[-11 -31  -5   2 -50 -25 -13   1 -19 -24 -46  -1 -44  10  -2  -3  -4  11
  -2 -60 -32   6  -7  17  -1   4  34  -4  12 -42 -11  19   1  16  22 -13
 -23  11   5 -13 -20 -20  38   9  -1 -20 -41  20  27   2]  z350
[ -6 -22   5  13 -24 -16   4  20 -30  23   1  26  14   0  -6 -10 -11  31
  17  21 -23   7  15  25   2  19  27  -2  -6 -13  20  12 -24 -17   1   8
 -20  25  18 -24  21  17  23 -15 -17  30  -6 -20   7  -9]  z784
[ 25  28  13  12  51  34   1 -17  23   2  40  39  23 -31   2  27   2  -5
  -7  56  38   8 -12  18   4 -15 -52  -2  -6  45  11   5  18 -28 -11 -17
  16 -25  -3  40  17   8 -22   1 -16  23  39   0 -15  -1]  z335
[ -3  24   8 -49  11  -6  -6  -2 -30   3 -46  -3   9  -2  -2  -3   7   0
  12  12   1  -5  -7   2 -20  15  -9 -18   5 -21   0   2   9 -26  26  -1
  13 -20 -28  -9   5  33  24   1  -2 -19  22   9  22   7]  z960
[ 19 -12 -13  -6 -23 -13 -25  28   0 -28 -11  -6  -9 -28  -3   6 -17   9
  17 -31  -3 -16  -4  14  -6 -12  23 -27 -10  -4 -16  35  25 -32   6  -8
   2   9  21  27 -44  -2  50  -2 -16 -31 -29  15  20  16]  z473
[ -2  38  17   9   1 -50  22  20 -20  16  11   1   9 -20  34  -4   5  -1
 -19 -24 -20 -31   2 -44  -5 -11  -1  -7 -23 -13 -42 -60  -1 -11  11 -13
 -32  27 -46  -2 -13  -4  19 -41   4   2  -3  12 -25   6]  z711
[ -3   8   8 -28 -15  -7  45  28 -30  23   0  -5  25 -17  -6  27  39   1
 -11 -12  34  38  51  39  18   4 -15 -25  56  -2  13  17   2  40  23 -22
 -17  18  16  23   2 -16  12  40   1 -52   5  11   2  -1]  z297
[ -6   9 -10 -30  12  -2  12   8  22  -7   5 -49   9  11   1 -19   1 -28
   2 -20   7  -3   3 -46  -9   2  22  15  -2  -2 -20 -21  24  24  -3  33
  13   0  -2  -6 -18  -1  -5   9  26 -26   0   5  -3   7]  z743
order: [  9   2  22 -23  -2 -20  -1  -3   5   6  17 -13 -60 -50  20 -24  11  12
  -4  -4 -11  -1  -7 -46  -2  -5 -32  27 -44  16   4 -31   1 -13 -20  34
 -20 -19 -41 -13   2   9 -25  19  38   1  11 -11  -1 -42] -> z711
order: [-60 -50 -46 -44 -42 -41 -32 -31 -25 -24 -23 -20 -20 -20 -19 -13 -13 -13
 -11 -11  -7  -5  -4  -4  -3  -2  -2  -1  -1  -1   1   1   2   2   4   5
   6   9  10  11  11  12  16  17  19  20  22  27  34  38] -> z350
order: [-10 -30  12  -2  12   8  22  -7   5 -49   9  11   1 -19   1 -28   2 -20
   7  -3   3 -46  -9   2  22  15  -2  -2 -20 -21  24  24  -3  33  13   0
  -2  -6 -18  -1  -5   9  26 -26   0   5  -3   7  -6   9] -> z743
order: [ 23  39   0 -15  -1  25  28  13  12  51  34   1 -17  23   2  40  39  23
 -31   2  27   2  -5  -7  56  38   8 -12  18   4 -15 -52  -2  -6  45  11
   5  18 -28 -11 -17  16 -25  -3  40  17   8 -22   1 -16] -> z335
order: [-44 -32 -31 -31 -29 -28 -28 -27 -25 -23 -17 -16 -16 -16 -13 -13 -12 -12
 -11 -10  -9  -8  -6  -6  -6  -4  -4  -3  -3  -2  -2   0   2   6   6   9
   9  14  15  16  17  19  20  21  23  25  27  28  35  50] -> z473
order: [-25   5 -11  45  -3  28  40  40  13   8  34  17  27  -1 -22   0 -15  -2
  -7 -12   8   1 -30  -5 -28 -16 -17 -52  12 -15   1   2  11  18  39  51
  -6  38  18  23  16  25  23  23   4  56 -17  39   2   2] -> z297

[ 48 -12   3  12   2   6  49   1  16  14  -6  -8 -21   2  19 -28  12 -11
  39  15  33 -19 -30  48  25  21  32  22 -16 -23  -9  29  41 -25  35   7
  32  18  32 -49  21   6  -4 -19  17 -18  35 -12  18  37  -2   4 -37  -5
  41   9  24   6  -3] : z937
[ 22 -36  35  -8  13  29  -1   6  23   3  -7  -1  14 -17   7  24  42 -14
  -6 -22 -10  -1  -9 -23   4  -9  36  16 -18  -8  -4 -11 -21   7  30 -10
  29   3   9 -17 -13  12  -2  -1 -30  42  17  10  30  16 -29  14  14 -13
  -2  -9 -32 -41  -2] : z350
[ 42 -41 -17   3   7   6 -22  -8 -18 -21 -36   4  36 -11   9  16 -14  29
  -9  -7 -30 -32  14  30  14 -13  -1  17  -1  -8  15  42  -1 -17  -2  -1
  14  12 -23  -2  30  -2  24  29  -9  -9  22  35 -10  -4   3 -10 -13  13
   7  23  -6 -29  10] : z919
order: [-41 -36 -32 -30 -29 -23 -22 -21 -18 -17 -17 -14 -13 -13 -11 -10 -10  -9
  -9  -9  -8  -8  -7  -6  -4  -2  -2  -2  -1  -1  -1  -1   3   3   4   6
   7   7   9  10  12  13  14  14  14  16  16  17  22  23  24  29  29  30
  30  35  36  42  42] -> z350
order: [ 18  37  -2   4 -37  -5  41   9  24   6  -3  48 -12   3  12   2   6  49
   1  16  14  -6  -8 -21   2  19 -28  12 -11  39  15  33 -19 -30  48  25
  21  32  22 -16 -23  -9  29  41 -25  35   7  32  18  32 -49  21   6  -4
 -19  17 -18  35 -12] -> z937
order: [ 10  42 -41 -17   3   7   6 -22  -8 -18 -21 -36   4  36 -11   9  16 -14
  29  -9  -7 -30 -32  14  30  14 -13  -1  17  -1  -8  15  42  -1 -17  -2
  -1  14  12 -23  -2  30  -2  24  29  -9  -9  22  35 -10  -4   3 -10 -13
  13   7  23  -6 -29] -> z919

[ 13  22   9 -50 -16  -5  31 -12  26]  z335
[ -5 -50 -12  23 -16  27  13  31   9]  z473
[ 31  26  -5  23   9 -16  13 -50 -12]  z711
order: [-50 -16 -12  -5   9  13  23  26  31] -> z711
order: [-12  26  13  22   9 -50 -16  -5  31] -> z335
order: [ -5  23   9 -16  13 -50 -12  31  26] -> z711
order: [-50 -16 -12  -5   9  13  22  26  31] -> z335
order: [ -5  31 -12  26  13  22   9 -50 -16] -> z335
order: [  9 -16  13 -50 -12  31  26  -5  23] -> z711

